50 stands for zero in the data rows.
Here is a table of points, one per row:
tensor([60, 92, 80, 60, 40, 55, 49, 60, 48, 31, 57, 48, 69, 38, 36, 46, 21, 55, 62, 36, 79, 59, 27, 50, 44, 49, 54, 73, 31, 42, 60, 45])
tensor([50, 58, 35, 51, 55, 24, 46, 41, 32, 68, 79, 33, 54, 67, 24, 61, 49, 29, 66, 32, 33, 29, 57, 49, 78, 60, 31, 71, 42, 46, 56, 27])
tensor([40, 31, 51, 50, 59, 46, 71, 54, 39, 49, 68, 19, 64, 65, 53, 50, 55, 59, 40, 64, 35, 61, 47, 71, 78, 48, 66, 56, 30, 36, 33, 51])
tensor([47, 52, 58, 44, 35, 38, 49, 63, 51, 66, 26, 53, 52, 61, 57, 46, 31, 58, 47, 51, 58, 27, 67, 53, 36, 41, 30, 47, 72, 48, 38, 73])
tensor([83, 58, 59, 61, 56, 59, 56, 43, 34, 34, 65, 73, 47, 52, 73, 68, 70, 20, 42, 34, 50, 61, 46, 50, 60, 36, 78, 42, 43, 87, 54, 41])
tensor([27, 49, 61, 41, 40, 31, 27, 61, 40, 71, 59, 72, 49, 53, 46, 47, 69, 42, 36, 61, 64, 56, 61, 51, 34, 65, 59, 43, 60, 31, 56, 65])
tensor([65, 48, 57, 84, 61, 59, 48, 46, 39, 41, 39, 57, 26, 56, 31, 64, 67, 54, 65, 54, 48, 67, 51, 59, 42, 69, 27, 47, 39, 19, 43, 50])
tensor([67, 46, 42, 81, 53, 57, 57, 40, 63, 43, 67, 33, 53, 65, 41, 53, 63, 26, 45, 54, 64, 39, 25, 57, 29, 36, 36, 55, 45, 41, 49, 56])
tensor([28, 75, 61, 47, 64, 51, 44, 28, 56, 48, 31, 36, 59, 43, 47, 45, 86, 57, 50, 42, 62, 59, 58, 58, 64, 57, 45, 31, 68, 54, 64, 56])
tensor([75, 50, 70, 91, 51, 36, 48, 64, 46, 11, 34, 58, 28, 50, 57, 48, 57, 48, 99, 66, 50, 46, 57, 45, 29, 35, 60, 37, 67, 68, 33, 42])
tensor([74, 38, 59, 48, 52, 52, 57, 37, 48, 31, 47, 54, 74, 61, 53, 49, 24, 76, 32, 49, 49, 44, 36, 50, 89, 58, 69, 37, 52, 33, 60, 61])
tensor([50, 43, 44, 70, 43, 42, 49, 49, 55, 53, 56, 48, 28, 38, 61, 76, 59, 66, 31, 43, 49, 56, 48, 56, 59, 47, 47, 44, 43, 58, 60, 70])
tensor([35, 48, 50, 57, 33, 44, 43, 50, 49, 45, 48, 25, 60, 56, 47, 33, 49, 35, 53, 18, 58, 55, 78, 32, 64, 51, 64, 65, 48, 58, 47, 67])
tensor([51, 41, 49, 45, 45, 39, 50, 39, 57, 50, 82, 46, 47, 65, 63, 47, 46, 40, 29, 66, 52, 57, 71, 36, 44, 38, 46, 52, 62, 48, 50, 50])
tensor([75, 35, 45, 56, 45, 49, 37, 34, 22, 47, 51, 46, 58, 54, 47, 46, 57, 73, 26, 60, 35, 55, 45, 44, 59, 52, 37, 43, 39, 33, 67, 71])
tensor([74, 73, 29, 11, 26, 64, 32, 76, 79, 35, 33, 30,  0, 44, 57, 30, 54, 47, 37, 57, 52, 13, 43, 58, 81, 46, 49, 61, 60, 32, 60, 13])
tensor([63, 56, 49, 52, 32, 54, 46, 34, 34, 59, 43, 48, 68, 45, 59, 58, 42, 30, 61, 48, 60, 41, 32, 56, 45, 75, 55, 59, 66, 46, 48, 43])
tensor([47, 64, 86, 48, 39, 55, 72, 45, 70, 48, 41, 80, 48, 65, 49, 59, 65, 63, 42, 42, 38, 67, 51, 34, 60, 55, 50, 69, 52, 43, 50, 67])
tensor([38, 56, 37, 58, 40, 29, 47, 65, 38, 57, 48, 39, 34, 58, 44, 79, 45, 61, 63, 64, 44, 60, 21, 47, 74, 45, 74, 57, 43, 34, 38, 81])
tensor([49, 59, 57, 33, 57, 44, 65, 67, 68, 44, 61, 55, 75, 51, 47, 49, 46, 60, 49, 41, 45, 40, 48, 55, 42, 56, 41, 51, 56, 46, 50, 43])
tensor([41, 50, 45, 25, 20, 69, 60, 38, 82, 49, 55, 79, 41, 42, 27, 44, 65, 67, 57, 38, 46, 69, 42, 52, 45, 57, 55, 75, 20, 51, 29, 48])
tensor([43, 41, 37, 43, 43, 46, 40, 52, 80, 53, 43, 38, 50, 39, 73, 68, 47, 59, 52, 27, 27, 71, 27, 44, 29, 75, 57, 71, 40, 42, 67, 44])
tensor([42, 46, 47, 51, 59, 46, 36, 46, 70, 71, 61, 64, 42, 47, 42, 29, 26, 43, 50, 53, 51, 55, 50, 61, 61, 58, 29, 26, 49, 74, 68, 51])
tensor([44, 81, 80, 66, 50, 50, 68, 55, 38, 44, 39, 44, 72, 58, 72, 34, 64, 57, 37, 73, 42, 58, 48, 55, 29, 46, 20, 34, 37, 49, 38, 67])
tensor([34, 40, 35, 51, 59, 75, 66, 67, 36, 43, 26, 65, 40, 47, 13, 35, 29, 43, 37, 58, 46, 54, 64, 52, 30, 54, 46, 69, 66, 58, 68, 37])
tensor([25, 45, 46, 71, 56, 39, 57, 55, 72, 40, 49, 75, 43, 41, 63, 40, 23, 66, 63, 67, 61, 35, 55, 49, 50, 60, 47, 44, 51, 46, 87, 35])
tensor([66, 58, 13, 65, 48, 60, 67, 71, 48, 50, 55, 50, 82, 73, 21, 56, 62, 67, 53, 40, 37, 28, 72, 43, 17, 54, 21, 34, 72, 75, 47, 43])
tensor([49, 27, 46, 42, 71, 48, 39, 30, 50, 45, 56, 67, 58, 26, 55, 77, 52, 42, 79, 52, 41, 51, 55, 51, 39, 22, 48, 36, 40, 33, 14, 54])
tensor([29, 35, 45, 67, 76, 88, 40, 46, 28, 23, 47, 40, 57, 40, 62, 55, 59, 34, 52, 29, 27, 42, 54, 50, 36, 21, 45, 50, 73, 41, 41, 55])
tensor([50, 48, 51, 46, 40, 57, 57, 41, 31, 82, 43, 35, 49, 62, 65, 54, 44, 43, 50, 44, 54, 57, 53, 65, 72, 41, 43, 41, 58, 49, 27, 16])
tensor([72, 60, 30, 42, 77, 58, 48, 67, 43, 69, 32, 47, 39, 43, 48, 48, 27, 24, 40, 44, 49, 46, 43, 54, 65, 39, 54, 31, 50, 37, 46, 61])
tensor([48, 58, 80, 58, 60, 41, 31, 45, 66, 58, 52, 34, 49, 52, 47, 64, 52, 66, 51, 44, 49, 20, 28, 23, 46, 24, 51, 73, 39, 77, 47, 46])
tensor([58, 60, 63, 57, 38, 72, 39, 39, 43, 53, 72, 49, 52, 47, 46, 31, 34, 68, 65, 62, 21, 48, 52, 38, 64, 65, 69, 37, 42, 50, 42, 65])
tensor([33, 36, 46, 60, 35, 39, 51, 44, 56, 42, 46, 66, 45, 53, 38, 34, 40, 39, 48, 34, 60, 23, 60, 60, 50, 76, 44, 48, 43, 68, 60, 37])
tensor([62, 51, 42, 54, 40, 54, 57, 61, 38, 81, 41, 53, 52, 40, 64, 60, 61, 21, 32, 50, 54, 34, 70, 43, 65, 47, 40, 39, 46, 32, 30, 47])
tensor([31, 57, 37, 63, 77, 57, 72, 37, 42, 31, 45, 72, 51, 61, 62, 44, 57, 57, 44, 42, 59, 44, 49, 71, 39, 28, 57, 59, 50, 48, 50, 62])
tensor([49, 53, 57, 40, 52, 43, 68, 54, 43, 41, 48, 43, 65, 43, 67, 35, 39, 31, 26, 60, 35, 60, 32, 32, 38, 58, 63, 36, 54, 60, 33, 67])
tensor([43, 39, 51, 53, 49, 53, 59, 72, 47, 76, 67, 40, 43, 56, 60, 43, 46, 53, 77, 34, 61, 59, 58, 16, 58, 53, 50, 66, 49, 59, 61, 45])
tensor([65, 54, 61, 40, 31, 55, 64, 55, 40, 61, 48, 34, 40, 54, 40, 57, 33, 49, 46, 38, 39, 44, 47, 81, 30, 52, 79, 18, 21, 44, 59, 64])
tensor([50, 67, 57, 52, 62, 44, 38, 53, 65, 71, 60, 50, 63, 41, 56, 61, 54, 58, 25, 45, 47, 61, 85, 66, 40, 56, 86, 69, 63, 53, 57, 33])
There is one direction along which these points spread out most. Take the direction at right angles to it along which they spread out most. Then take the direction at right angles to both along which they spread out most. Go by this last direction. How many in every 100 of the points above lie lower along it than each point below? Answers are rounded to whole numbers. More than half of the points above lie lower than the first one.
tensor([60, 46, 27, 49, 57, 26, 29, 52, 68, 54, 34, 58, 53, 47, 38, 31, 37, 66, 30, 52, 55, 49, 52, 52, 35, 63, 58, 58, 50, 55, 33, 42]) 65
tensor([55, 55, 47, 43, 37, 49, 38, 61, 43, 42, 74, 43, 68, 36, 71, 51, 57, 63, 46, 62, 76, 64, 33, 57, 55, 60, 40, 56, 43, 45, 43, 76]) 75
tensor([38, 44, 20, 36, 38, 34, 59, 44, 49, 49, 58, 35, 42, 45, 41, 51, 61, 53, 46, 57, 65, 58, 43, 33, 58, 36, 31, 26, 65, 45, 39, 22]) 13
tensor([60, 54, 54, 18, 74, 28, 63, 23, 43, 59, 62, 38, 50, 58, 61, 42, 42, 62, 48, 53, 47, 59, 63, 45, 32, 48, 63, 49, 58, 45, 49, 61]) 43
tensor([94, 14, 60, 69, 44, 79, 49, 56, 58, 34, 43, 71, 70, 59, 27, 64, 69, 38, 58, 63, 61, 55, 61, 57, 58, 44, 38, 47, 65, 78, 57, 65]) 43
tensor([27, 38, 58, 29, 47, 36, 45, 47, 36, 54, 60, 79, 48, 37, 55, 52, 62, 54, 65, 49, 45, 53, 36, 56, 56,  1, 66, 45, 63, 44, 64, 10]) 43
tensor([61, 24, 45, 38, 64, 53, 35, 64, 35, 75, 64, 38, 49, 65, 36, 41, 38, 54, 55, 25, 66, 62, 47, 57, 50, 60, 32, 49, 62, 57, 40, 43]) 15
tensor([55, 46, 50, 49, 64, 50, 69, 36, 59, 61, 30, 43, 50, 42, 54, 29, 86, 47, 68, 65, 45, 47, 30, 50, 33, 65, 62, 56, 52, 46, 64, 60]) 78
tensor([45, 45, 58, 21, 42, 67, 49, 39, 66, 18, 56, 23,  5,  7, 36, 54, 48, 33, 58, 70, 61, 38, 51, 49, 57, 80, 50, 68, 48, 64, 45, 43]) 68
tensor([ 7, 64, 40, 49, 48, 50, 27, 53, 69, 43,  9, 74, 46, 35, 60, 50, 23, 47, 54, 88, 29, 68, 62, 62, 43, 40, 21, 72, 43, 58, 73, 35]) 88
tensor([14, 46, 44, 17, 67, 59, 37, 52, 37, 49, 38, 49, 46, 69, 60, 61, 56, 46, 63, 53, 70, 48, 58, 18, 60, 47, 67, 31, 19, 65, 56, 40]) 40
